One turn moves each row of this set onto another row. After a few examples, where does it send each row asked below?
Fufud: [ 39  12   0  -5   6  13  20 -16  14  -3   1  46 -58   7  18 -16]
bego: [-16   7   0  -4  13  -5  29  -3  31 -41   9  41 -27   5  10 -11]
dova: [  2  16 -10  -3  19   2  32   1  40 -55  -1  23 -37  13  17 -31]
ton: [ 21  11  -2   2  20  11  30  11  -6 -28  17  25 -50 -10  18 -31]
rade: [ 18  12 -11   1  42  -6  -1  35  17   0  12  -5 -45  24  14  -7]
sig: [  4  26 -12 -13  25  -8  36  33  31 -32  -1   3 -14  -3  14  -6]
bos: [  8 -10 -30  20  27  -5  -7  12  50  -3   6  36 -28  -1   5   6]
telo: [  7 -15 -23   3  17  31  16  28  39 -13   7  23 -42  24 -10  19]
suvi: [ 33  18  -4 -12  -8  14  18 -18  -4  -6  -2  15 -50  18  14   4]
Nafun: [ 32  20  -7 -10  36  28  16  -8  46  -9 -17  21 -32  13  32 -10]
Neb: [ 21  15  12 -12  20  15  41   0   6 -16   4  26 -53  21  22 -21]
befe: [  9   3 -10  -8  13 -32  11  12  41  -8  16  18 -63  28   6  -8]
Ger: [ 24  10 -18  -2  13  22  15   9 -21 -13  15   8 -51  -5  11  -2]
faset: [  7  -7 -29   7  46  10  -5  22  28  -4 -17  13 -21  23  16   0]
Lolar: [ 11   6 -33   4  49  17  20  20  22 -26   7  34 -31 -13  34  -7]
rikup: [ 45  22  -6  10   6 -13  -8  12  35   1  -1   4 -45  37  18  -7]
risa: [ 24   6 -31  17  39  42  17  29  14 -22  -4  21 -42   4  30  -4]
veko: [ 19   9 -32 -26  29  13  15  19  39 -21 -27  21 -50  20   1 -12]
gapim: [ 28   8 -19  16  17   5  10  16  44 -12 -27   1 -21  44  29   1]
lebu: [ 22   1 -21 -10  -6   9  11  10  23 -21 -14 -25 -19   1  15   5]
kide: [ 27   7 -21  19  22 -21  -4  30  28   7  24  34 -43  20  19  13]
dadoz: [ 36  -6 -29  -1  12   6  17   7  24  10   9  -4 -17  29  18  27]
Rig: [ 20  19  -6   8 -15  -1  27   3 -17 -24  18  25 -32  16  20  10]
balib: [ 10   1  -9  -4 -25 -11  11  -5  38 -25  -4  11 -12  14   5  15]
gam: [ 20  14 -20  14   4 -37   1  28  15 -26  17   4 -37  20  21 -15]
dabar: [ 46  24 -35   7   1  -3  19  23  39 -14 -17  35 -19  11  33  17]
Tam: [ 29  12 -11  10  13   3  24  10 -17 -19  11  43 -32   2  39 -11]
luzub: [ 19 -19 -45  13  -1  -3   4   9  24 -22  27  20 -35  22 -12   2]
nak: [ 25   7 -25  14  13   7  20  -1  55 -27   7  63 -45   6  22  -4]
kufo: [ 35  28 -12  22  11   7  11   6  27 -39  -6  28  -5   9  42 -11]
gabit: [ 26  26  -1  -1   6   5  14   5  65 -14  -4  39 -27  13 -11  -4]
gove: [ 37  -6 -35  14   4  34   5  29  28  -8  -5  -1 -31   6  13  20]
Gedof: [ 19  18 -37  16  21   4  -1  37  20 -36   3  41 -16  -2   0  -9]
Vazi: [ 40  18 -14  -4  11  25  21  -4  32 -17 -24  -4 -43   1  35 -10]
Lifu: [ 18 -23 -48  -9  20   6  15  11  18  -3  14   7 -41  24   2  14]
fid: [ 17   9 -22  27   1 -17  27  25  49 -36  -4  -3 -22  18  26  -7]
Pesu: [ 10   3 -15  16  22  27  17  10  36 -18   9  65 -43  19   7   7]
Gosi: [ 20  -1 -13  10  -9  -2  12  -2  37 -25  25  -2 -24  30 -18  -6]
nezip: [-12 -11 -18   8  -2  -1  17  22  25 -32  15  31 -16  18  -7  18]
mulo: [ 26   6 -11   8   3  -1  20  11  20 -14  20 -21  -4  27   6   7]
baru: [ 35  14 -10  16  -3  25  20   3   5  -5  26  36 -58   8   3  12]
Tume: [  7  14   2  -5   2  14  39   2   3 -22  25  21 -57  18  -3   0]
vekom: [ 22  23  -9  11 -11 -12  19 -10  26 -35  -6  20 -12  -8  38  -5]
Fel: [ 45  22   4  23   0  13  28   5  10 -15  15  46 -43   9  28 -12]
gat: [  0  -3 -18  13  10 -19  21   9  66 -23   8  14 -40   1   2  -8]

lebu -> balib
Gosi -> luzub
Now these:
dabar -> sig
kide -> rade
nak -> Lolar
bego -> Pesu
suvi -> Rig
ton -> Fufud
fid -> gat

One turn moves each row of this set onto another row. After a few examples, where does it send each row asked below?
sok: [ 13   6  -6  14 -18  -6  -9 -18   3  10  -8 -28  17 -26   4  -5  -5]
zunu: [ -9  27   6 -37  15  12  14   0  15  -2   7   9  -6 -11  21  21  24]
Movo: [  8  27   3  -8  19  -4  26  16   7 -31   2  28  -6 -16  15  17  15]
zarid: [  2  35   6 -32  -9  -9 -18  25  10  -7   5 -16   8  15  -8  -1   9]
lur: [  0  -6  -7  -9  19  21  -4  17  15  15 -12  -6 -25   3 -11 -20 -24]
Siso: [-13  29   3 -33  -1  -5  22 -11 -20  -9  -5 -16 -23 -17  19   0   6]
Fezan: [-25  22   9 -35   7  -3  13  -3 -25  -9 -18  -1   7  -2 -13  -4   7]
zovel: [ 12   7 -10  16 -17 -14   2 -16   6   5 -18 -13  24 -14   6 -16  -3]
tubil: [-19  28  23   1  15  10  15   8 -32 -10   7  -9  17  -2  22   3  -7]
Fetu: [-12  42  16 -22  -7  -9   9 -18   4   8  10  11 -11  15  10   8  -4]
misiv: [ -6  11  -1  22   6  13  -9 -13 -11  -5  25  -2  18 -16  23  22  -3]
gisab: [ 12  -2  19   1   7 -11  -4  -2  16  -5   4 -12  12 -18  26  35  17]
pagiv: [ 23   6  15   0 -22  21 -15 -10 -10   2   7 -26   2 -22  12  17   3]
Pizap: [ -3  27 -24 -27 -14   1  -1   8 -16 -23   8   4 -19  -2 -11  20 -26]
Lekid: [  7   3   0 -48  10   4 -17  15  28 -12   3   4  -1   3  16  24   6]
tipig: [ -8  27 -13 -39 -24   1  -2  16 -10 -21   6   0  -6   6 -10  12 -15]
velav: [ 20   5  -8  -3  21   6  -1  -7  31   4  -3  21 -24 -22  22  -4   1]
vog: [  1  16  -8 -30  -9   5  -1  28  29 -10 -35  -9 -14  13   2   6  -4]
fikuz: [  9  29 -20 -14  -7  16  -2  17  -4  22  -4   0 -13  25   9   9 -25]
nusup: [-14  19  16  13  14   8  25  15 -36 -18  -6  -1  11  -6  13   6  -6]
seti: [  0   7 -25 -13  32  10  12  -1  10   5 -18   2 -12 -13  18 -13 -37]
rir: [ 34  -3 -10 -18  14  -4  -3  15  19   5  10  27 -10  -2  17  26 -11]
vulo: [ 10   6 -14  -8  23   4  13  22  14   8  25 -16 -19  -4   0  25 -28]
Vov: [-14   9   6 -36  -2  -4   3   6 -20  -9 -30   5  16   3 -17   0   5]
seku: [  3   8  -3  31  -1  11  -8   7  -8 -38 -11 -20  11  -4   0  -3   1]
tar: [  5  17   7  16  19  -1 -30   7  -5 -19 -23  -2  22  -1  11   4 -14]
zuga: [ 22  -3   8 -14   6  10  15 -16  22  13  -1   1   9  -6  15 -28 -13]
namu: [  1  31 -16 -10  -8  10   1  11   2  24  -1   6 -10  22  22 -13 -17]
voma: [ -2   0   9   1   4   2  -6  13  37  -9   9   0 -12 -40  23   5  17]
vebi: [ 22   5   7  -3  23 -17  -1  -6  11 -37 -15   8   8  -3  19  18  12]
kezil: [ -4  -9 -14  -8 -10   1   7  15  14   7  21  -8  -2 -31  -4 -28  12]
deliv: [ 18   8   2  -6  -4  23   9  14  10   1  -7   7  -5  20 -11  33 -29]
mupu: [-22  -5  -1  16   8  -5  27  13 -13 -21 -11  24  -6  -6  -3   8   0]
Fozo: [ 18   2 -12  -1  -5  17  -9  21  14 -19 -11  -9   6 -49  -8  -1   3]
Dedi: [ -6  19   3 -12  12 -14   2  28 -27 -25  -1   7 -23 -23  -8  23   4]
Daza: [ -2 -12  -1 -10   5  24  -7  26  15  12 -18 -14 -26  -3 -16 -12 -12]
fuf: [  0 -10   7   0 -10   2   6  12  10  10  11 -14 -10 -36  -2 -10 -35]
Bude: [  4  -3  10   3  -2  -4   0   0   5   7  18 -20  -4 -29   2   4 -46]
megob: [  2  13 -12  25  -1  20   4  12 -12 -38  -9 -22  -6 -15  -7   3   9]
resag: [ -4  -7  11  -6   3   1  -6   1 -17 -20 -35  10  11   5  27 -10  16]

megob -> Daza
fuf -> tipig
Now these:
Movo -> voma
seti -> Siso
vulo -> Dedi

One turn moves each row of this set onto another row. After a few examples, where does it send each row asked below?
tudad: [ -7 -17   7 -21  -6   7 -55  -7 -19  -4   5   4  21  12 -12 -27  25   1
  -9  25  -7 -19 -11 -15  10  10 -21  32  11  31 -22   2]
pubi: [ -6  13  23 -10  18  15 -32 -20 -25   4 -31 -22  23   4   6  -3 -12  -1
  -8  26  10   8   4  18 -12  30  14   7 -16   9 -16 -14]
leta: [  1 -15  -3 -17   4 -19  15   3 -37  30   2  14   8 -17  15 -53 -38  10
  -4  -2 -15  -4  -6 -27  20 -15 -37  18 -21  29  11  -3]
vebez: [  6  19  20  -6  11   0  -4 -26 -17  10 -21 -31  32 -12  17   2   4 -19
   2  17   6  18   2  12   5  15  20  23 -38  11  -5 -21]
fofu: [ -1 -19  13 -12  -4   4 -37 -11 -18  -5   3  24  22  16  -7 -43  17  -8
 -20  20 -13  -3 -15 -14   5   8  -6  26  18  45 -14   4]
gares: [ -4  21  20   5   6  -9  -7 -18 -14  23 -16 -37  37  -6  17   6  -6 -18
   0  22   5  11   0   9   8  24  24  19 -34  12   2 -12]
Bop: [  4 -16  -4 -29  10  -8   2   6 -34  22   0   4   6 -23  20 -46 -20  16
   0  -2 -14 -19   4 -27  20 -16 -50  22 -30  16   0 -16]
rufal: [ -1  10  34   0   7   2 -19 -34 -25  15 -30  -9  31   4  11  -3 -17  -2
 -12  22  -3  11  -4  17 -10  39  17   7  -4  19  -7 -13]
malo: [ -5  10  23  -5  14   6 -16 -34 -33   0 -33 -10  19   7  -6  -9 -20  -5
  -8  25   9  27  -1  20 -13  22  20  10 -11  20  -8  -3]
pigi: [ -4 -16 -10 -23  15  -6   1  24 -31  24   0   5   6 -14  20 -56 -34  10
  -8   1  -5 -14   3 -27  15 -18 -32  12 -30  21   6  -4]
kunoz: [ 10 -25 -15 -33 -16 -18  22  10 -28  13   6   7  25 -10   3 -37 -24   3
 -20 -10 -22  -1  -9 -25  29 -19 -25  26 -21  34  -5 -15]
gorez: [-11 -17   8 -12 -14  -8 -47 -17 -23   1   9   6  23  15 -21 -27  14   1
  -7  25  -9 -11 -19 -15  15  12 -20  33  17  38 -16  14]
Dinoz: [-13 -17  10  -5  -9  -5 -45  -1 -17   6  10  13  25  19  -9 -35   8  -5
 -18  26  -9 -12 -20 -18   9  18  -5  24  21  42 -11  15]
dif: [-16  11  20   1   9  -2 -30 -28 -30  15 -27 -25  25   8  -5   5 -26   2
  -3  30   9  12  -6  15  -6  34  14  10 -10  13  -7   3]
gom: [  0 -22 -14 -29 -16 -17   4  33 -18  29  11  -6  33  -6  14 -30 -30   5
 -25  -5 -20 -21  -7 -30  30  -4 -23  17 -21  25  -3 -14]
giru: [ 10 -23 -13 -39 -15 -12   5  17 -23  17   8  -6  29 -13  10 -27 -13  10
 -17  -8 -21 -18  -4 -28  30 -12 -36  29 -26  21 -11 -27]
nimup: [ -3  20  14   1  14  -1  -2 -13 -17  11 -21 -32  29  -2  13  -3  -9 -23
  -2  22  13  22   2  12   3  12  31  17 -40  15   0  -9]
Mapa: [ -4 -23 -24 -30 -19 -24   9  15 -31  18   9 -11  25  -6 -11 -27 -30   9
 -12  -3 -11  -6 -10 -26  32 -18 -31  27 -27  27  -5  -3]
zikiv: [  2  19  21   3   5 -10   6 -31 -20  14 -19 -25  33  -8  12   1  -6 -21
   0  19   2  25  -4  11   6  14  26  21 -32  19   3 -11]
Lefev: [ -3 -21 -26 -35  -8  -9   4  37 -25  12   7  -8  23  -3   0 -36 -29   5
 -21  -3  -8 -12  -2 -27  25 -20 -21  19 -32  24  -7  -9]
guda: [ -8 -17   3 -18   0  10 -48  -3 -20 -12   3  12  15  19 -17 -40  18  -6
 -15  26  -2  -6 -10 -13   3   0 -10  27   8  38 -20   9]
mozo: [ -5  20  13   0   7  -8  -5 -27 -22  12 -19 -39  30  -7   2   7  -5 -18
   7  22  10  21  -1  11  10  12  19  26 -38  13  -1  -6]
kogop: [ -9 -15 -14 -22   5 -19  -2   7 -40  29   5  -5   5 -17   5 -40 -33  18
   6   3  -6 -15  -3 -28  24 -16 -48  21 -30  16   5   3]
kigi: [ -2  10  27  -8   7   3 -24 -45 -33   5 -29 -19  23  -1  -6   5  -9   4
   1  23   2  16  -2  20  -5  29   3  18 -12  11 -14 -13]
voveg: [ -5 -15  -2 -17   2 -20   0  14 -31  42   5   2  12 -18  24 -42 -34  16
  -4   1 -17 -25  -5 -32  22  -1 -43  15 -20  19   8  -5]

gares -> mozo
leta -> voveg
kigi -> pubi
Now these:
fofu -> Dinoz
gom -> Mapa

